One vector is turned by the same rotation once a step. Each row is the vector after some number of steps, and that number follows the row.
The counts run from 0 to 538.
[ 74 115  97  90 120 153 100 142 129 114 134 120 125 148 112 123 170 111
  88 125 163 125 136 122  82 130 118 109  99 187 190  77  99 147 146 119
  92 145 145 137 132  73 120 106 101 127 100 151 133 128 176 108  93 151
 161 139 121 133  87 134 141  97 136 123 133] | 70
[152  81  98 112 131 118 141 108 178 124 114 135 134 127  95  92 148 156
 104 149 172 121 115 129  91 127 120 122 133 153 169  66 120 148 131 133
 136 176 173 124 137 102  60 132 149 141 103 183 152 102 160 128  97 124
 115 123  99 143  90 138 133 135 156 121 175] | 377
[138  84  76  87 109 141 152 143 139 125 140 117 113 109 121  88 149 117
 108 136 160 129 143 117 113 155 136 111  99 157 160  69 128 172 158 132
 143 168 172 106 140  89 116 127 124 132  93 191  99 123 163 145 120 137
 135 114 105 141  71 128 122  95 150 150 153] | 531
[ 93 115  87 107 134 173  99 149 142 102 102 145 128 144 108 105 146 110
  91 138 160 134 131 141  77 116 138 109 112 185 178  77 109 114 143 114
 132 141 152 157 151  93  96  84 121 131  82 148 139 112 165  91 114 165
 127 147 131 148  76 161 118 103 139 144 133] | 501
[ 72 112  99  99 132 134 117 120 128 148 154 128 119 124 123  51 135 127
  98 150 200 102 144 126  96 110 140 119 136 173 167  78 134 154 108 138
 120 157 179 131 168 103 105 118 130 125 127 150 128 119 172 124 114 132
 134 143 135 168  81 129 108  98 142 109 125] | 524
[ 94 102 127 103 135 161 142 102 147 100 139 154 135 162  71  89 137 145
  97 182 173 112 124 126 115 116 123 126 114 155 174  51 119 102 150 140
 129 159 153 147 150  81  79 119 131 144 112 117 121 148 142 132 115 137
 105 108 115 135  79 135 140 114 160  97 139] | 357
[112 107  62  64 125 122 134 146 123 123 138  96 112 127 109  99 178 122
 107  94 167 137 127 143 116 133 120 142 118 186 176  83 103 121 149 124
 130 169 135 122 109 100 119 108 113 139  88 146 117 129 156 111 110 114
 159 149 112 160  54 139 111 126 138 161 122] | 494
[119  96 100  80 143 124 147 121 157 143 143 130 124 118 129  77 144 125
  89 139 175 119 132 107 126 161 124 120 150 156 181  59 166 171 140 114
 131 169 176 112 146 113 104 136 116 164 108 183 153 132 165 134 131 103
 139 130 116 144  70 126 125 110 156 140 136] | 100
[ 64 108 101  96 134 132 126 103 150 148 154 126 102 135 117  69 137 125
  96 151 190 108 121 140  81 110 156 127 139 164 169  89 127 141 101 147
 126 161 179 120 156 105  91 122 153 130 130 144 135 115 175 133 112 129
 131 120 132 156  68 126 108 119 160 113 153] | 523
[ 90 104  92 109 128 170 109 141 134 112 106 132 152 145 106 112 143 119
 101 126 159 127 129 140  68 115 131 101 112 201 162  73 109 141 143 124
  98 159 148 149 155  93 112  98 110 126  86 159 153 103 180  99 108 147
 151 151 122 138  94 144 112  91 132 135 136] | 500
[114  87 119 116 131 174 123 123 156 102  98 157 145 154  80 114 149 141
  99 156 156 118 112 132 103 138 107 119 105 148 189  57 112 146 160 116
 126 151 156 143 154 101  71  98 124 147  85 158 147 117 150 108 123 168
 115 132 105 127  91 155 146  97 155 110 132] | 268
[127  93 108 131 136 168 125 125 165 113 111 159 138 163  88 118 154 143
  76 173 152 124 118 125  96 132 148 109 120 150 185  68 109 138 152 118
 133 140 160 121 144 110  59 104 123 146  85 160 149 116 157 126 107 154
 106 126 123 126  83 142 158 113 167 113 157] | 269
[ 89 106  99  94 125 149 112 138 121 137 145 126 138 141 113 113 168 133
 104 138 175 118 111 132  79 126 127 111 100 185 187  70 115 165 146 133
  93 180 156 125 109  72 124 116 103 142 119 161 121 105 175 114  95 144
 152 141 126 155  80 133 142  93 123 128 121] | 69
[102 126 106  89 158 174 121 135 148 138 143 125 154 142  87  99 183 120
  98 144 175 103 114 106 121  84 151 105 124 173 178  85 134 152 126 156
 109 172 144 111 120  96  84 160  94 153 115 153 111 132 141 135  91  99
 118 156 124 148  82 136 151 125 153 112 156] | 277
[102 119 115  77 164 163 120 131 135  81 128 145 130 155  81 126 152 100
  73 159 171 127 107 134 144 123 134 114 150 180 178  70 133  91 140 132
 134 166 140 135 141  97 102 115 102 172 103 143 133 153 152 128 117 118
 140 124 108 132  79 141 150 149 156 120 164] | 123
[ 74 125 124  85 135 174 133 131 147 123 125 146 128 122  99  76 142  99
 118 157 176 127 143 125 100  92 133 114 139 161 176  77 135 115 140 129
 138 156 139 180 154 100  90 109 121 148  77 178 116 125 163 133 121 136
 137 144 122 139  71 142 123  80 135 134 117] | 203
[106 110  73  91 137 160 132 147 129 105 132  92 119 139  80  96 191 116
 133 108 172 119 160 123 119 112 128 134 103 159 142  79 102 101 116 135
 138 145 141 125 178  97  91 115 126 150  94 190  97 126 143 145 108 129
 136 128 123 136  81 158 128  99 144 128 165] | 323
[129  72  82  93 104 152 137 140 136 111 141 157 112 128  96  94 134 131
 110 141 174 136 129 148 102 147 132 125 134 170 168  64 122 140 151 124
 155 179 140 130 150 109 112  92 141 110  84 141  90 134 154 103 106 126
 136 134 108 155  58 139 102 128 153 119 114] | 337
[ 96 135 126 109 167 145 138 126 148 111 124 151 126 155  79  96 178 127
 104 147 188 121  79 137  91 106 126 142 149 149 179  69 126 105 129 151
 115 166 131 154 131  92  75 129 120 151 106 127 141 117 162 114  96 133
 118 138 132 155  74 159 151 123 120  99 138] | 199
[132 126  67 109 145 177 127 156 123 107 134 120 134 141  94 110 188 121
 121 119 170 114 163 124 119 100 163 115 123 161 148  93 112 118 127 136
 136 161 154 108 169 100 102 117 103 158 105 193 105 130 158 153 103 132
 129 144 130 141  87 154 150 100 145 124 165] | 322
[105 104  87 103 119 152 112 138 135 118 150 118 140 136  89 102 176 138
 116 123 156 112 168 125  85 100 155 124 129 165 151  77 101 124 128 120
 109 176 132 126 144 107 127 106 115 150  98 176 116 126 195 139 113 141
 170 150 121 149  97 151 131  85 147 131 146] | 411
[148 105  80 101 133 127 134 120 163 141 129 135 124 135 125  67 145 152
  83 141 164 119 128 124 128 132 149 119 158 154 153  73 146 142 153 124
 146 164 159  99 148 125  85 131 132 158  96 162 165 124 146 133 142 111
 124 138  95 149  45 145 130 131 173 147 176] | 295
[109 121 104  83 151 156 125 132 144 111 153 142 111 126  63 109 198 123
  97 108 182 110 118 130 101 122 117 148 133 129 159  70  95 117 114 125
 133 157 113 115 145 104  77 122 126 133  66 163  92 126 174 155  92 139
 145 143 109 138  93 153 148 112 135 101 137] | 90
[ 84 115  91  78 141 150 144 137 134 125 139 112 109 135  76  99 185 114
 119 105 172 115 129 130  93 108 142 163 124 149 140  78 116 129 118 147
 140 175 148 127 160  92  96 123 144 137  88 159  90 134 180 159  91 130
 148 131 127 143  86 148 121 101 136 133 143] | 519
[ 73 139  89  78 164 148 149 131 127 114 110 124 129 129  95  85 147  94
 105 113 183 142 117 141  88 121 124 131 126 193 159  96 119 106 127 143
 130 141 142 152 156  70  86 115 117 121  88 137 136  98 161 102 108 150
 120 126 126 147  58 146 115 100 115 125 130] | 393
[ 58 137  97 117 135 162 112 127 132 152 151 126 125 166 116  90 175 151
 113 159 177  93 135 104 103  89 143 121 130 146 167  78 133 136 116 146
 111 148 154 135 160  97  87 123 125 141 128 150 150 124 140 128 101 133
 122 140 129 147  73 135 151  82 157 100 132] | 435
[104 145  83  89 148 138 141 134 126 112 131 129 116 112 109  82 159 111
  85 114 187 137 167 116 112 116 123 120 161 167 143  95 104 116 115 117
 153 132 139 117 177 108  74 119 128 117  68 174 128 104 171 134 110 141
 135 133  94 138  72 144 135 103 138 111 152] | 481
[ 72 112 101  73 131 139 101 140 149 133 135 154  93 121 119  67 145 114
  64 130 167 119 131 120 127 138 128 127 154 171 174  69 126 150 127 130
 134 147 155 128 172 105 113 104 123 130  72 131 116 146 180 129 128 153
 140 148  97 150  79 146 106 121 143 133 147] | 526
[103 100  94 133 137 172 124 126 134 116 114 152 128 158 102 113 142 142
  92 169 170 116 109 143  69 153 151 114 120 157 193  69 123 136 146 124
 119 151 164 133 153 103  94  93 127 150 105 140 154 122 161 102 111 153
 119 127 145 138  71 141 129  95 149 115 112] | 73
[ 88 130 107  93 149 144 111 123 160 131 135 158 100 141 106  80 180 134
  87 153 169 122 117 120 111 102 146 141 172 128 180  82 121  95 127 132
 163 140 139 137 148 131  64 119 129 152  72 137 128 128 153 124 113 143
 111 143 120 147  50 154 145 107 151 110 127] | 9
[137 115  79  92 124 144 128 154 144 138 127  94 121 131 121 109 183 111
 127 113 185 122 154 121  95 121 104 101 118 155 189  77 107 145 126 100
 107 150 157 110 131 122  88 117 124 148  99 213 146 102 170 122 115 125
 154 163 113 147  83 150 143  91 127 133 143] | 25
[155  84  81 106 125 162 137 118 153 127 134 138 133 128  90  99 132 142
 100 135 184 117 105 145  81 139 124  89 128 176 159  74 126 152 130 131
 117 174 133 103 128 107  89 134 140 117 111 173 152  96 133 103 115 112
 122 130  82 146  40 135 145 140 152 108 164] | 105
[103  87 121  93 122 136  89 127 148 118 109 121 133 153 104 108 150 147
  95 161 154 120  98 140  97  94 114 131 141 173 187  84 101 132 123 138
 126 173 149 137 120 113  93  97 121 139 104 153 147 116 166  95 109 140
 138 151  96 147  98 148 132 147 154 123 154] | 224
[ 81 112 104  61 155 170 120 126 139 126 153 105 138 134  89 100 183 116
 100 132 164 101 139  97 132  95 138 111 100 173 180  83 133 125 128 132
 123 152 137 123 120  77  96 153  92 159 108 157 109 132 130 139 109 113
 126 137 132 145  73 132 149 121 149 130 153] | 278
[ 94 103  87 101 154 171 133 118 113 120 120 111 160 151  91  90 143 143
 101 145 168 109 127 114 135  97 146 113 113 198 136  83 121 152 138 162
 129 171 163 105 160  82  86 138 107 142 124 156 119 130 132 131 101 118
 116 127 107 136  70 129 138 123 181 118 180] | 511
[ 79 139 101  82 159 179 105 159 129 125 125 138 142 145  96 106 182  96
  99 105 175 106 114 122 128 103 126 128 144 182 164  82 139 135 124 148
 115 160 139 143 172 106 120 119 103 145  94 153 130 141 156 125 113 123
 152 168 125 140  93 173 126 104 135 130 135] | 45
[128 120  82 107 157 162 145 133 121  99 115 125 137 157  82 102 162 139
 106 130 178 116 110 138 137 146 143 130 125 169 152  58 141 110 137 143
 125 172 157 107 184  99 104 126 112 187 119 158 142 135 132 144 125 120
 126 116 127 137  75 168 146 122 159 123 168] | 320
[123  83  99 101 129 145 140 116 147 104 163 144 109 138  90  72 119 126
 104 166 196 107 127 145 110 154 126 111 126 174 169  61 128 111 137 121
 127 154 163 116 158 100 105 124 145 142 133 126 130 139 149 128 136 124
 120 106 122 154  50 138 113 132 152 104 159] | 446
[103 123 107  60 139 136 137 146 139 123 150 135 106 106 109  86 177 103
  97 142 187 131 147 108 129 100 121 133 158 156 180  82 124 138 134 131
 159 163 151 133 119 100  94 122 108 140  84 182  88 136 166 139 105 115
 143 137  96 154  75 121 138 119 140 115 126] | 13
[114 106  93  89 142 170 151 113 143 123 119 118 128 142  85 134 160 122
 115 135 171 132  63 150  70 141 150 127 122 160 174  87 120 108 131 146
 144 174 129 135 131  91  89 128 125 153 112 159 135 107 142 113 104 112
 135 117 118 138  31 145 150 122 153 129 138] | 389
[108  93 110  83 127 136  92 152 144 124 105 142 119 128 115  98 151 115
  91 142 174 138 102 146 111 123 116 133 136 176 200  73 123 164 137 141
 129 170 173 146 134 109 108  87 122 131  93 157 108 129 166  89 104 137
 127 163 121 159 102 160 106 132 132 134 129] | 419
[ 87  93 100  66 135 146 107 115 151 122 165 121  90 134  88  68 157 138
  88 121 179 105 110 149 125 137 141 138 112 178 168  80 112 106 127 132
 131 152 121 116 129 110 109 124 129 150 102 102 106 125 148 133 130 143
 128 142 113 161  46 154 109 124 143 122 143] | 173
[ 73 135  81 113 159 177 131 132 117 147 122 129 137 152 107  78 148 134
 109 131 180  96 115 127 106 102 156 120 126 186 139  83 138 140 118 156
 111 159 155 108 195  97  97 136 128 137 124 148 161 115 142 125 104 126
 116 149 136 142  60 159 130 101 158 120 154] | 239
